The rows below fall into families. The same turns and mirrors carry the whole set onto itself and the rows of a family onto each other. For each named row, which other rows are in its family? Write them in the order they are listed.
These 40 rows form 5 families of 8 rows each.
vuza: [-0.21  3.59 -1.44  3.33  4.39 -0.05 -0.48  1.06  1.37]
faf: [-0.97  3.41  2.44 -0.18 -0.65 -0.39  1.22 -0.66 -0.24]
Fuv: [ 0.46  4.55  1.33 -1.43 -1.11 -0.23  2.28  0.60  0.83]
serad: [-0.44  5.31 -1.12  1.70 -0.58 -3.52  2.97 -1.52  0.75]
siro: [ 0.25  4.02 -2.69  2.91  2.86  0.42  1.94  0.09  3.94]
fupe: [ 0.83  4.39 -0.97  3.58  4.50 -0.44  0.67  0.77  2.20]
lobus: [-0.80  4.35  2.52 -0.06 -0.49  0.37  1.46  0.15 -0.16]
konip: [ 2.07  4.03 -2.68  2.59  1.19 -2.53  2.21 -1.71  2.03]
zud: [ 1.44  4.46 -2.93  3.06  2.67 -1.33  1.34  1.14  3.49]
vefuf: [ 0.31  3.14 -3.56  3.16  0.59 -1.43  2.07 -2.18  1.78]
dez: [-2.28  3.23 -0.73  1.72  0.31  0.06 -1.88  2.18 -0.03]
geno: [-2.27  3.34  0.66  1.36 -0.15  0.01 -0.77  3.11  0.28]
Sedev: [-0.80  3.99  2.00 -0.54 -0.29  0.03  0.50 -0.20 -0.84]
Papob: [-0.32  4.55 -3.05  1.18 -1.09 -1.78  3.28 -1.56  0.89]
rer: [-1.54  1.71 -0.35  2.47  1.48 -0.74 -2.45  1.46  1.19]
Duba: [ 0.03  3.35  0.53 -1.15 -1.75 -0.71  2.65 -0.34  1.18]
kosan: [-1.13  2.49  1.31 -1.30  0.26  1.02  1.33 -0.15  0.37]
fome: [ 1.12  3.84 -2.85  2.45  0.78 -3.59  2.67 -1.17  1.76]
Guge: [ 0.98  3.66 -3.04  1.58  0.03 -2.86  2.13 -2.24  1.73]
zipad: [ 0.71  4.68  1.87 -0.08 -0.96 -1.44  3.06 -0.42  1.62]
vosa: [-0.98  2.27  0.47  1.95  0.81 -1.55 -2.46  2.01  0.21]
nez: [ 1.04  3.78 -2.09  2.61  1.14 -2.89  3.01 -2.24  1.98]
Teras: [ 0.11  4.06  0.26 -1.15 -1.30  0.43  3.07 -0.28  1.19]
lata: [ 1.25  4.05 -2.02  2.86  3.55 -1.52  2.06  1.52  3.48]
zali: [-0.47  2.43 -0.10  3.45  0.92 -1.54 -1.28  3.04  0.43]
Tuf: [-0.32  3.16 -1.05  3.09  4.54  0.15  0.03  0.72  2.67]
rekel: [-2.24  3.63  0.83  1.93 -0.38 -0.65 -1.32  2.17 -0.34]
sim: [ 0.54  4.64  0.07 -1.13 -1.87 -0.67  2.32 -0.51  1.39]
guso: [ 0.57  4.14 -2.74  3.46  2.91 -1.24  1.95  1.86  3.20]
mufi: [-2.92  2.39 -0.52  0.16 -0.33 -0.37 -1.22  1.59  0.58]
Naged: [ 0.34  5.52 -3.00  2.20 -0.49 -2.59  2.75 -1.23  0.87]
Vuvib: [-0.50  5.13 -2.35  1.69 -0.37 -1.52  3.71 -2.08  0.95]
vemo: [-2.17  4.12  0.58  0.58  0.10 -0.14 -1.34  2.32 -0.23]
babo: [-1.10  1.44  0.04  1.89  1.44 -0.69 -1.79  2.49  1.52]
dafi: [ 0.07  3.89 -0.38  3.54  4.21 -0.52  1.07  2.54  1.25]
dus: [ 1.16  3.63 -2.40  2.41  3.55 -0.07  1.00  1.73  3.33]
lod: [-0.17  5.85 -2.42  0.67 -0.71 -1.74  3.11 -1.73  0.99]
divul: [-0.90  3.70 -1.53  4.02  4.17  0.07  0.25  1.01  1.97]
Zosir: [-0.21  1.89 -0.21  2.29  1.96 -0.50 -2.36  2.14  1.00]
depip: [-0.52  4.35  1.59 -0.92 -0.18  0.67  1.64 -1.05  0.27]

The rest of the family of sim: vuza, konip, zud, Sedev, vemo, lod, Zosir
The rest of the family of dus: Fuv, fupe, dez, Guge, vosa, Naged, depip
The rest of the family of vefuf: serad, siro, kosan, zipad, zali, mufi, dafi
The rest of the family of Duba: faf, geno, nez, guso, Vuvib, babo, divul

The rows below fall into families. The same turns and mirrors carry the whole set onto itself and the rows of a family onto each other. For each named row, which other rows are in its family? Write them in the order they are listed.
These 32 rows form 8 families of 4 rows each.
veka: [ 0.66  2.72  1.90 -0.06  0.65 -2.23  3.68 -0.05  1.00  0.88 -0.37 -0.50]
fope: [-1.60  1.79  2.96  0.16  0.92  1.25 -1.12 -1.73 -2.45  1.52 -1.01  0.90]
vidi: [ 0.45  0.15  0.96  4.34  2.05  1.40 -0.97  1.92  1.03  1.02 -0.21  1.98]
ritam: [-1.82  3.59 -0.36 -1.16  1.96 -1.02  1.57  0.58  1.22 -0.74  1.35 -0.87]
Lazu: [ 0.42  1.00  1.19  2.63  1.62  1.73 -0.40  3.88  2.49  0.65 -0.25  1.01]
Tir: [ 0.18  0.12  0.96  2.93 -0.53  2.33 -1.70  2.89  1.24  0.39  1.23  1.65]
dosu: [ 0.41 -0.07 -0.82  2.31 -0.83  0.40  0.44 -0.11  1.93 -2.57  0.42 -2.66]
Lunem: [-1.06  1.42  1.80 -0.92  2.63  2.62  2.31 -0.91 -2.33  0.47 -1.86  0.03]
Lebek: [-0.73  0.71  0.88 -0.17  1.25  0.69  0.86 -2.31 -3.72 -0.23 -1.37 -0.93]
gana: [-1.21 -0.48  1.41  0.41  1.58  2.73 -1.11  2.47  1.98 -0.29 -1.98  1.82]
mepag: [-2.29  2.02  2.06 -0.03  1.12  1.97  2.13 -1.14 -2.69  1.32 -1.54  0.15]
vik: [-0.38  3.84  2.03 -0.59  1.10 -1.06  2.38  1.69  1.49  1.69  0.72  0.21]
Befe: [ 1.09  0.19  1.19  3.05 -0.35  1.77 -2.05  2.69  0.74  0.31 -1.84  0.78]
Fugo: [-0.42 -2.44 -0.69  2.21 -0.56  0.99 -0.06 -1.45 -0.14 -2.05  0.93 -0.44]
sobi: [ 0.60  3.05  3.74 -0.72  1.64 -2.05  0.36  0.32 -0.20 -0.39 -0.76 -0.61]
Sodir: [ 0.62  3.87  0.07 -0.98  0.97 -2.35  1.88  0.16 -0.10  0.53  0.39 -1.04]
zake: [-0.77 -1.50 -0.71  1.74  1.02  1.79  1.20 -0.32  1.78 -2.11  2.88 -0.19]
gepip: [ 0.91 -1.56 -0.34  2.19  0.57  2.36  0.05 -0.24  1.83 -2.97  0.58 -0.85]
bibub: [-0.92  0.18  2.96 -2.01  1.68  0.75  1.78 -1.09 -2.13  1.20  0.98  0.17]
kesu: [-2.54  1.49  1.04 -0.70  2.24  0.74  0.05 -0.50 -3.43  1.15 -0.82 -0.28]
tul: [ 0.72  4.12  1.99 -1.30  0.04 -0.75  2.26  1.35 -0.69  0.40  0.02 -1.55]
Kisa: [ 1.36 -1.12  0.56  3.30 -0.02 -0.59  0.53 -0.20  0.11 -1.06  2.86 -1.33]
voper: [ 0.41  1.18  1.77  1.39 -0.24  1.51  1.83 -0.82 -3.15  2.17 -2.30  0.32]
Fel: [-0.02 -0.97 -2.23  2.67  0.65  3.18  1.25  1.16  0.41 -1.09  0.72 -1.28]
Gavaz: [-0.44  0.42  0.06  2.51  1.15  3.51 -0.46  2.25  0.11  1.15  0.26  2.99]
nubi: [-1.09 -2.54 -0.91  1.10 -0.62  0.56  0.57  0.84  1.60 -2.05  0.54 -1.44]
suru: [-0.58  1.45 -0.82  3.74 -1.12  1.30 -0.96  1.39  2.14 -0.10 -0.59  1.68]
nabag: [ 0.78 -0.94  0.85  2.23  0.52  1.77 -1.97  2.28  1.43  0.70 -0.96  2.37]
nuku: [-1.24  2.72  1.53 -1.01  1.60  1.52  1.19 -2.69 -2.25  0.64 -0.29  0.70]
Kof: [ 0.16  3.81  1.40 -0.25 -0.54 -2.57  0.96  0.02 -0.16  0.72  1.25 -0.76]
zugu: [ 1.22  2.12  1.57 -1.55  1.40 -1.19  3.36  1.08  0.45 -0.89  1.15 -1.30]
fas: [-0.46 -1.81  0.43  2.77  0.79  1.09  0.65  0.52  1.47 -2.53  2.18 -1.61]

The rest of the family of zugu: fope, dosu, Gavaz
The rest of the family of Lazu: Lebek, vik, Fugo
The rest of the family of sobi: bibub, Fel, suru
The rest of the family of Kof: Lunem, Befe, zake
The rest of the family of veka: vidi, kesu, nubi
The rest of the family of ritam: gana, Kisa, voper

